In the data rows, 128 means zero.
Some points, one per row:
[132 183 119 154 127 139 139 177 139 150 143 137 118 124 129  90  91  54
  99 133 132 140 114 123]
[126 148 114 143 127 118 135 162 143 110 125 110  93 115 107 147 150  96
  73  75  95 118  95  87]
[215 147 151  45 206 182 108 174 170  88 136 153 152 127 110 156  98 143
 115  70 163 188 102 161]
[119 122 148 150  84 111 108 115 132 105 131 133 127 103 118  82 103  75
 103 121 143 140 116 113]
[230 125 175  95 178 177 115  68 166  68 109  76 168 182 110 150  65 191
 155  97 133 143 114 213]
[ 90 129  80 108  99 121 133 214 139 118 147 135 118 102  92 164 139  76
  66 103 139 157 103 137]
[103 136 120 173 138 109 151 153 138 157 138 152 131 119 154 147 167 115
 122 139 109  89  85  45]
[122 173 134 130 159 125 124 134  99  88 130 147 115 119 152 138 173 114
  91 126 146 148 143 137]
[ 19  73 106 166  67  94 149 151  77 162 140  97 146 135 135 122 175  69
  59 111 111  90 128  66]
[102 165 112 144 114 129 140 222 146 161 154 161  88  97 108  95 149  46
  60  96 119 165  90  99]
[152 170 104 111 166 150 133 198 131 108 147 150 111 114 129 152 144 102
  85  92 165 160 111 136]
[ 66  74 114 113  69  74 116 109 110 156 135 141 145 140 108 134 116 129
 133 150 141 104 141 119]
[ 81 112  75 133  83  89 153 135 120 159 119 131 111 120 166 119 179 101
 113 147 122  94 147 107]
[164 154 137 115 157 156 140 102 139  98  94  85 121  95 108 123 102 166
 156 115 161 140 124 157]
[177 142 149  86 158 149 101 103 139 121  98  91 136 150  89 134  71 137
 111  84 121 148 121 173]
[ 85 129  75 176 117 111 137 147 115 158 151 128  83  93 151 142 174 111
 123 148  96  94 115  48]
[  0  99  79 224  35  74 158 163  89 202 139 102  87 101 164 119 191  64
  92 184  91  58 121  17]
[  6 125  40 157  62  83 160 181 134 151 112 132  63  95 177  78 164  27
  69 169 110 117 128  46]
[110 168 139 171 113  99 156 151 140 145  86  71 104 129 167 127 178  98
 102 152 110  97 102  64]
[ 86 111 134 155 130 126 124  82 130 134 105 116 158 156 131 135  94 135
 126 136  99 107 160 116]
[161  74 161 132 157 149 120  60 119 116  80  92 174 181 143 141 103 209
 201  72  79  77 111 150]
[  0  62 117 227  57  95 160 137 111 197 115  91  76  79 166 106 193 101
 119 198  81  69 147  23]
[101 161 104 136  43  54 114 143 104 156 121 129 123 128 161 126 169 120
 135 151 116 118 164 105]
[173 135 149 129 159 125 103 148 134 135 145  71 125 128 104 117  87  91
  91 116 147 130 121 131]
[ 68 125  66 193 107 103 142 156 122 167 152 124  73  84 154 143 184 104
 121 157  86  81 109  26]
[186 149 145 121 161 158 129  95 138 102  93  94 132 144 124 148 115 175
 169 115 117 141 131 167]
[ 14  91 121 180   5  34 130 116 107 136 105 115 109 107 138  69 141  52
  98 178 101  77 121  19]
[224 148 121  52 112 121  90  97 120 108 135 160 145 136 128 157 114 180
 177 126 150 159 144 209]
[ 98 137  73  89 104 123 134 234 143 113 155 145 114  97  88 173 135  67
  53 101 156 175 101 153]
[ 39  98 167 184   7  57 104  46  76 172 115 140 161 137 161 118 181 169
 212 216  90  70 174  60]
[130 167 126 136 135 120 143 175 150 110 105  97  66  45 143  99 144  77
  79 128 151 163 125 122]
[160 120 117  96 134 143 115  96 133 101 109 124 176 132 112 107  49 130
 118 111 124 136 118 165]
[156 144 148 127 138 133 138 125 138 135 120 127 153 145 141 155 157 149
 127 139 135 109 117 111]
[190 176  94  42 172 156 126 206 158 106 168 168  93  98  79 102 100  72
  82  59 161 167  89 170]
[154 166 107 109 169 151 131 186 132 104 144 150 115 117 123 144 127 107
  93  90 165 157 114 147]
[ 94 107  97 138 100 112 144 112 123 160 127 143 127 143 108  82  89  96
 133 160 117  98 131 114]
[220  87 181  88 184 178 106  66 107  35  73  89 156 165  87  94  46 185
 169 118 151 137 129 183]
[ 65  62 108 129  89 114 138  87 121 157 138 112 103 108 106 124 124 156
 174 158 116  93 134 125]
[131 118 164 141 157 142 141 126  86 124 133 120 104 113 143 153 132 162
 155 124 143 143 159 152]
[173 157 129 115 169 131 128 149 144 104 102  89 116 137 120 131 124 117
 116 104 136 144  81 133]
[104 114 152 185 118 107 147  75 111 139 130 108 157 166 146 126 147 158
 174 150  84  75 119  58]
[158 146 146 138 138 120 137 158 127 106  89  95 125 136 125 128 150 143
 143 125 117  82 111 115]
[197 123 166  98 180 165 130  88 134 115 102 115 113 131  97 120 120 205
 173 137 138 151 150 203]
[141 126 137 139 142 120 114 149 129 142 145  82 124 124 114 114 102  88
  92 129 142 126 126 118]
[ 31  80 142 164 125 140 135  93 119 145 139 137 159 169 157 135 137 169
 184 156 107  98 162 113]
[ 68  88 132 134  44  71 106  85 124 157 118 117 165 146 119 138 133 156
 176 183 100  93 150  97]
[152 127 150  85 142 148 133  98 143 154 117 133 154 154 135 147 132 165
 171 136 131 122 156 152]
[208  99 116  44 138 116  96 121 161  96 159 162 166 162  83 152  73 168
 161  96 173 168 119 224]
[117 110 132 110 145 152 120  75  71 127 138 128 153 163 141 143 130 181
 176 136 128 126 157 164]
[144 158 120 106 140 145 121 192 150 128 150 148 119 108 121 144 131  90
  61 107 167 168  82 148]
[123 187 142 152 141 121 133 183 147 111 115  99  73  90 128 139 156  86
  65 131 149 144 113  85]
[128 169  96  93  81  75  98 171 113  72  77 111  83 104 155 101 173  64
  87 123 170 180 157  63]
[129  96 125 134 137 142 107  89 129 113 107 133 150 163 118  75  62 107
 126 130 133 127 140 125]
[ 19 176  91 189  74  73 171 228 136 191 145 149   0  33 142  99 218  26
  39 156 115 118 143  46]
[150  96 135  88 130 135 143  87 135 136 128 128 150 165 103  73  82 143
 183 133 106 102 130 125]
[ 97  88 113 114  97 110 138 134 148 162 125 130 145 140  77 105 105 124
 160 140 112 121 108 137]
[169 136 116  95 161 128 130 171 138 118 148 165 129 107 132 160 123 127
 123 113 161 139  95 115]
[155 152 134 133 143 131 131 170 145 112 104  82  83  98 142 115 114  86
  75 127 151 160 122 143]
[167 160 139 129 146 129 130 172 145 107  99  72  76  93 144 111 113  77
  69 123 152 162 121 146]
[126 150  98 126  56  54 100 146 136 133 130 152 138 120 157 163 156 109
 137 144 129 119 150 140]
[127 169 115 147 153 125 127 186 127 157 139 160 123 111 134 139  89  90
  88 140 117 142 140 120]
[134  74 117 134 118 138 128 114 136 135 135 132 165 168 139 157 112 167
 164 137 143 155 155 156]
[173 139 146 129 158 128 108 156 136 132 145  89 123 124 111 124  99  92
  88 116 145 131 112 125]
[170 141 118  96 161 133 130 167 138 116 140 157 120 103 129 157 124 130
 121 111 163 143  99 125]
[ 63 119  61 120  96 117 116 171 127 141 148 133 116 106 106 124 131  68
  89 125 130 121 105 105]
24 more points follow, each with its number after it:
[198 153 151 121 165 158 131  91 143 100  82  80 129 146 123 147 110 183
 174 113 119 145 133 166] 0
[ 81  84 120 115  82  84 119 111 115 152 132 138 148 142 113 138 121 133
 133 148 140 104 137 117] 1
[ 43 175  98 205  79 104 148 207 129 169 152 149  87 109 190 142 212  51
   0 176 123 132 140  48] 2
[118 117 149 142 125 156 133  83 124 149 136 147 172 155 160 146 142 134
 164 143 116  77 112  76] 3
[ 68 123  80 135 105 123 115 130 157 134 111 120 103  93 155  79 113  45
  67 158 114 137 119  60] 4
[117 176 111 137  50  59 151 204 145 161 164 144 100 111 153 156 185  81
  61 136 137 162 151 106] 5
[109 112 141 122 155 142 127 119 115 116 151 143 153 165 141 136 117 170
 166 123 124 132 133 166] 6
[115 101 149 179 141 154 130  63 126 141 128 124 176 142 129 145  98 111
 103 128  88 107 150 128] 7
[163 155 138 112 156 158 138 112 143  97  97  89 112  91  99 115  99 149
 146 105 155 140 120 162] 8
[151  86 158 127 142 157 121  62  99 104  84  68 147 181  88 116  64 177
 183 141 116 112 118 121] 9
[156 180 130 148 142 135 131 191 141 134 108  89 120 131 143 156 149 109
  87 103 126 154  99 126] 10
[144 122 153  98 140 148 134  88 138 155 117 131 162 158 135 145 131 169
 179 142 126 115 158 138] 11
[148  92 170 150 123 158 143  64 127 141 117 137 183 175  82  99  75 149
 203 131  71 100 142 132] 12
[117 116 132 111 131 138 120  81  77 131 138 132 147 151 141 142 134 174
 169 139 128 124 157 159] 13
[173  94 179 129 161 135 121  81 145 117 146 147 182 168  82 110  70 183
 174  93  84  97 118 153] 14
[165 143 133  94 178 167 100 162 142 121 150 132 142 165 132 139 109  93
  60  60 136 171 134 169] 15
[191 157 143  75 203 167  94 158  99  55 138 141 133 110 116 150 128 113
 106  69 190 211 112 208] 16
[ 12  74 122 214  71  97 155 137 116 189 118 101  83  87 161 100 186 106
 119 183  80  71 145  43] 17
[ 22 110 135 199   8  35 152 130  73 178 130 134  94  79 175 125 216  91
 107 185  51  25 105  40] 18
[ 98  77 125 133 115 120 150  78 123 159 116 133 178 161 155 135 140 169
 179 153 102 104 159 129] 19
[102 128 128 151 113 133 123 149 141 126 148 153 128 116 119  88 101  79
 118 114 110  87 107 100] 20
[128 135 110  96 139 141 136 117 140 112 127 131 150 152 137 130 128 163
 148 139 131 125 128 175] 21
[183 100 163  78 174 156  85  18  75 104 126 131 193 177 126 148  89 202
 204 136 129 157 153 206] 22
[113 168 133 141 136 119 150 165 143 121 100  77 115 126 141 134 159 124
 108 133 128 105  89  99] 23
Which two of these numbered points are nearest to each point below, looking only along the 5 directions in which the first points spread most? Their numbers follow each, nearest first.
[ 68 197 122 168 108  95 145 217 137 167 151 130  31  35 169 144 216  46
  44 117 127 113 106  28] > 2 5
[194 142 142 113 186 143 108  80  75  71 114 125 165 168  57 129 108 154
 178 132 152 145 129 197] > 0 8
[169 161 137 108 159 160 139 109 144  92  87  80 109  84 101 122  99 159
 151 107 167 144 120 169] > 8 0
[100 136 113 168 125 111 125 166 142 115 115  76 121 124 125  98 126  84
  83 144 134 157  97  43] > 4 20
[182  86 174  75 187 167  83   0  66 102 124 125 203 187 126 152  84 221
 224 141 126 152 157 213] > 22 14
[108 108 141 125 154 136 128 112 112 114 152 144 156 167 143 136 113 175
 175 123 119 128 137 167] > 6 11
[ 86  77 147 165  22  76 128  36  88 184 122 117 175 170 176 134 142 205
 229 191  99  56 179 104] > 19 3
[160 151 109  83  89 105 112 145 134 131 127 136 139 126 143 140 137 122
 135 119 138 161 132 144] > 21 6
[183 167  97  52 170 156 128 197 151 107 161 166  92  98  86 108 104  85
  86  64 160 167  98 175] > 15 16
[170 144 154 102 155 147 104 100 139 128  88  83 131 147  95 132  76 132
 107  89 111 142 125 157] > 8 0
[ 79 132 112 157  22  76 119 126 106 177 128 142 142 111 178 139 172 139
 133 160 127  94 164  88] > 1 17
[103 106 104 103 118 126 135 136 130 128 146 171 140 138 148 143 125 121
 113 119 140 144 141  74] > 1 20
[166  84 182 135 157 131 121  79 145 117 145 145 184 180  73 102  66 181
 177  89  76  92 120 152] > 14 12
[129 113 149 137  93 119 102 113 129  97 135 137 134 109 106  83  94  86
 110 116 146 150 120 128] > 20 8
[245 160 166  79 214 174 110  66  76  70 139 134 162 165 102 156  80 192
 165  95 165 157 146 222] > 0 22
[160 132 130 100 146 149 111 147 130 123 155 156 130 132 107 142  93 128
 121  89 141 153 114 161] > 15 21
[153 120 155 136 142 146 130  92 119  76  96 109 162 163 106 119  99 144
 129 132 136 145 118 122] > 8 21
[169  61 209  87 178 171 110   4 138 115 131 127 185 159 115 161  63 255
 255 159 125 112 180 234] > 22 14
[159  60 139 131 147 151 135  97 141 152 147 142 149 170 124 133 131 160
 153 148 138 123 155 144] > 6 11
[185  67 151  35 163 173 125  17 122  99 116 129 217 202 110 125  60 245
 225 121 111 121 137 247] > 22 14
[121 186 115 142  55  58 123 180 110 163 134 151 103  84 166 125 182  86
  71 136 134 123 148  90] > 5 2
[135 105 167 140 155 139 136  78 125 145 143 130 155 169 150 119 137 182
 185 130  93  63  95  86] > 3 19
[162 120 159 120 147 144 132 113 134 138 137 141 105 151 138 137 108 155
 148 131 109 109 111 110] > 6 21
[ 52 146 133 206  91  76 160 136 133 147  91  69  80 118 181 116 177  91
 126 171  83  89 107  18] > 17 18
[178  81 144  46 148 158 120  35 125 106 120 129 202 186 115 126  75 227
 209 124 117 126 138 231] > 22 14
[255 176 149  65 228 203 100 170 108  61 159 161 144 150 100 152  75 170
 108  51 174 222 124 252] > 16 15
[ 83 115  93 132 116 129 116 119 152 129 115 122 116 104 148  90 108  68
  82 152 114 136 120  78] > 4 20
[164  91 169  97 175 158  97   7  74 111 125 130 195 178 132 148 100 209
 217 149 118 135 151 182] > 22 14
[130 170 119 132 140 128 138 189 163 129 130 156  43  35 106 118 146  86
  68 113 136 139 120 116] > 10 5
[134 156 106 133 131 121 132 179 150 103 123 109  82 107  99 151 149  85
  55  61  99 127  90  96] > 10 23
[ 94 120 168 153  76 138 116  56  72  99 111 123 172 147 148 135 122 150
 155 153 132 132 158 142] > 13 19
[171 139 110  97 163 133 127 169 141 115 146 163 120 106 127 158 125 127
 121 110 161 145  98 124] > 15 10
[255 176 155  72 229 200  99 168 106  63 164 164 147 156 106 162  79 166
 105  60 178 225 129 251] > 16 15
[113 112 138 165 111 119 143 119 152 156 137 143 154 147 162 146 177 134
 139 141  97  81  84  46] > 3 7
[100  96 161 170 115 129 148  92 115 154 111 138 165 155 155 138 152 141
 175 135 103  85 110  69] > 3 19
[ 84 111  93 119  87 114 144 183 128 136 147 142 108 125 104 124 111  87
  91 117 143 139 110  90] > 20 4
[200 144 138  66 123  93  95  86 133 103 130 140 154 141 129 136 103 168
 146 114 142 154 154 209] > 21 8
[ 55 184  94 186  97  93 146 246 151 171 161 126  24  16 142  96 145   0
  27 147 132 112 108  10] > 2 4
[ 75 136 139 142 124 123 119 158 134 152 138 125 131 127 133 122 140  86
  73 123 119 127 145 114] > 20 23
[165 122 149 123 156 154 126  99 124  78 105 115 152 163 105 128  95 149
 130 120 143 154 118 142] > 8 0
